Each path is a new rotation, seen through one point. The rows after it are directions, each followed by how far the rotation turns it, in degrees a step (0 if it stays put).
Each turn is a multiple of 5 degrees from 10 to 175, or 0.
Each row of a path follows its step; steps can be skipped.
Rotation 1:
step 1: [ 4.19  0.33  0.59 -0.33 -0.30 -3.66 -1.38  1.26 -2.22 -0.24 -1.14  1.71
 -2.56  1.47 -1.98  1.54  2.67  2.68 -3.51 -2.38  3.38  0.13 -2.62 -1.35
 -4.06 -2.77  3.93 -1.27  1.96  0.59 -1.03  2.00  0.17 -0.59 -2.18  0.62
  0.27  1.37 -1.56  1.32  0.46  2.82  3.71 -3.18 -1.46  0.54  1.13  0.91]
step 3: [ 3.68  0.51  0.32  0.86 -3.80 -0.13  1.79 -1.46 -3.79  1.18 -2.16  3.78
 -3.91 -3.97 -3.41  1.44 -0.21  0.40 -3.68  3.85 -1.91 -2.33 -2.37 -0.17
 -1.46  0.69  2.04  0.48  1.62  2.80 -0.40  0.68  0.46 -2.16 -1.41  2.09
  0.66 -2.03  1.17  0.70 -1.25  1.68  1.33 -1.64 -1.56 -0.76  0.04 -2.19]
step 5: [-0.86 -1.14  0.73 -1.03 -3.50 -4.94  2.69 -0.28 -1.86 -0.45  1.24  0.65
 -0.84 -3.65 -2.55  4.57 -1.08 -1.47  1.41  3.94  0.47  0.66  0.28  0.98
  2.16  1.80 -0.54 -0.79 -3.55  2.63  0.62 -0.64  0.62 -0.97 -1.05 -2.50
  1.44 -1.44 -2.85  1.59 -0.22  3.63  3.13 -1.85 -0.30 -1.07 -0.57 -3.67]
step 7: [-1.82 -1.66 -1.73  0.38 -3.82 -2.08  3.13  0.11  0.62 -1.17 -0.56 -1.89
  1.37 -2.00 -1.58  1.88 -1.63  2.11  2.90 -1.55  3.83  1.02  0.49  2.73
 -3.59  0.77  3.25  0.75 -0.49 -0.20  0.12  3.71 -1.14  1.03 -2.56 -2.97
  0.23  2.38  1.37  4.60  0.87  3.63  2.05 -1.84 -0.42 -0.02 -1.94 -1.38]
step 11: [-1.95  1.23  3.53  0.09  0.52 -4.11  0.83  1.52 -2.58  0.11 -1.61  0.69
 -1.32  2.61 -2.26  4.48 -0.54 -0.91 -3.00  1.27  2.73  0.15 -1.57 -0.01
 -3.83 -1.99  3.52  0.45 -3.41  3.05 -0.49  1.97  0.09 -3.33 -0.48  1.46
  0.48 -1.41  0.41 -4.86  1.43 -0.10  0.31 -0.92  1.72 -1.67  0.70 -1.69]
step 12: [-4.73 -0.18  0.55 -1.05 -0.43 -0.82  1.44  2.56 -4.09  2.49 -2.68 -0.51
 -3.16  0.24 -2.32  5.59 -2.11 -1.12 -3.63 -0.32  1.65 -1.04 -2.57 -0.81
 -2.02  0.21  1.14  0.86  0.09  1.53  2.49 -0.53 -0.38  0.96  4.27 -0.32
  1.02  1.51 -2.15 -0.83  1.93 -1.70  0.43 -0.31 -1.07 -4.01 -1.55 -0.69]
step 13: [-0.45 -3.26 -0.51  1.98  2.18 -2.10  1.63 -1.83 -4.38  1.44 -2.77 -2.30
 -0.71 -3.77 -0.98  2.63 -2.41 -0.16 -2.52  0.27  0.49 -3.57 -0.32 -0.19
 -5.26  1.18  1.54  1.09  0.94  1.35  1.78  2.97  0.83 -0.51  2.25 -0.31
  3.02 -1.59 -1.57 -0.05  2.42 -0.05  1.51 -1.20  1.09 -0.25 -1.11 -4.24]
step 14: [-3.09  1.37 -1.59  4.94 -0.31 -0.42 -0.26  1.12 -2.04 -0.18  1.13  0.44
  1.89 -4.29  0.20  2.96 -0.83 -0.09 -3.97  0.86 -1.29 -1.53  1.27  1.02
 -3.11  0.90  2.36 -2.20  1.00  0.75  5.88  2.57 -0.19  1.44  1.96 -2.20
 -0.25  1.05 -2.16 -0.64  1.12 -0.13  2.50 -3.49  2.69 -0.79 -1.71 -0.36]
step 17: [-3.09  2.16 -1.48 -0.94 -2.45 -1.21  4.46  0.17  0.61  0.75 -2.22 -1.63
  2.25  0.12 -0.38  2.53 -2.58 -2.45  2.08  1.65 -0.18  2.50 -0.89  2.79
 -3.92  2.29  1.13 -2.62 -1.79  0.87 -0.91  3.20 -0.78 -1.61 -2.19 -2.15
 -3.92 -1.20  1.92  0.58 -1.47 -2.54  1.67  0.23  4.14 -0.10  1.05  1.72]
step 36: [ 3.49  0.29  1.16 -2.30 -2.69 -0.72  1.42 -3.24 -1.70  1.74  0.42  1.46
 -2.27 -0.97 -3.29  1.09  0.06  1.02  0.19  6.00 -0.42  1.93 -0.16  0.23
 -0.34 -0.34  2.74 -0.68 -1.25  1.10 -0.56  0.30 -0.41  1.03 -2.38 -2.88
  1.13  0.86  3.35  1.56 -2.76  4.47  0.48 -4.67  1.72  2.91 -0.23  0.85]
[ 0.93 -0.53  0.44 -0.80  1.09 -0.43 -0.87  1.06 -1.52 -0.13 -0.17  0.05
  0.21 -0.76  0.30 -0.47  0.71  0.03  0.74  0.19 -0.86  0.68 -0.35  0.72
  0.85  0.03  0.08 -0.53  0.85 -0.04 -0.45 -0.16 -0.72 -0.02 -0.62  0.09
 -0.22  0.77  0.27  0.06 -0.33 -0.43 -0.18  0.72  0.50  0.40 -0.87  0.49]  10
[ 0.50 -0.17  0.15  0.55 -0.64  0.69  0.20  0.14  0.73 -0.16  0.34 -1.10
 -0.71 -0.65  0.43 -0.67 -0.53  0.11  0.99  0.55  0.10  0.80 -0.50  0.67
  0.77  0.30  0.75 -1.03 -1.30  0.01  0.84  0.56  0.67  0.36 -0.03 -1.00
  0.02 -0.03  0.35  0.89 -0.38  0.24 -0.01  0.99  0.57 -0.11  0.59 -0.06]  35
[ 1.22 -0.13 -0.24 -0.32  0.46 -0.72  0.17  0.14 -0.19 -0.33 -0.41 -0.70
  0.36  0.40 -0.08 -0.20 -0.51  0.27  0.51 -0.08  0.44  0.60  1.35  0.88
 -1.50  0.53 -0.06  0.39 -0.57  0.78 -0.54 -0.07  0.07 -0.94  0.28  0.60
 -0.31 -1.10 -0.01  0.35 -1.00 -0.49 -0.20  0.28 -0.01  0.39  0.26 -1.31]  175
[ 0.18 -1.07 -0.27 -0.11  0.57  0.15 -0.23  0.34 -0.17  0.38 -0.68  0.56
 -0.93  0.43 -0.98  0.68 -0.46 -0.32  0.12 -0.84 -0.62 -0.01 -0.14  0.49
  1.17  0.85 -0.50  0.44 -0.54 -0.49  0.37 -1.91  0.68  0.25  1.11  0.20
 -0.41 -0.22  0.44  0.10 -0.31  0.71  0.19  0.16 -0.17 -0.69  0.32 -0.29]  110
[-1.02  0.31  0.38  0.47  0.10 -0.42  0.50 -0.25 -0.83 -0.38  0.33 -0.52
  0.51 -1.17 -0.81 -0.77  0.90  0.06  0.36  0.34 -0.10 -0.91  0.22  0.46
 -0.13  0.01 -0.34 -0.49  0.16 -0.45  1.37 -0.66  1.04 -1.28  0.16  0.45
  0.60  0.06 -0.75  0.10 -0.29  0.01 -0.38  0.52 -0.93 -0.71 -0.45 -0.37]  40
[-0.21 -0.16  0.06 -0.53 -0.46  0.58 -0.76 -1.26  0.05 -0.25 -0.65  0.55
  0.36 -0.86  0.73  1.25  0.29  0.58  0.21  1.17  0.12  0.14  0.88  0.43
  0.32  1.41  0.30 -0.19  0.29 -0.54 -0.14 -0.11  0.58  0.13  0.22 -0.68
 -0.21 -1.23 -0.62  0.13 -0.23 -0.10  0.18 -0.70  0.00  0.37 -1.05  0.60]  35
[-0.35  1.33 -1.73 -0.65 -0.25 -0.30  0.59  1.14  0.78 -0.27 -0.95  0.57
  0.20 -0.25  0.08  0.16  0.10 -0.02  0.43  0.41  0.09  0.30 -0.29 -0.04
  0.58 -0.08  0.19  0.49 -0.04 -0.48  0.18 -0.39 -0.78 -0.71  0.90 -1.07
  0.30  0.73 -0.15  0.83  0.30 -1.04 -0.16 -0.04 -0.30  0.27 -0.32 -0.84]  145
[ 0.42  0.72  1.00  1.18  0.88  0.34 -0.16  0.76  1.33  0.25  0.25  0.50
 -0.02 -0.79 -0.53 -0.19  0.35  0.09 -0.18  0.64 -0.79  1.03 -0.01  0.26
 -0.13  0.23 -1.57  0.13 -0.14 -0.09  0.04  0.21 -0.33  0.54  0.15  0.61
  0.82 -0.48 -0.38  0.35  0.32  0.37 -0.20 -1.09  0.65  0.02 -0.48 -0.77]  70
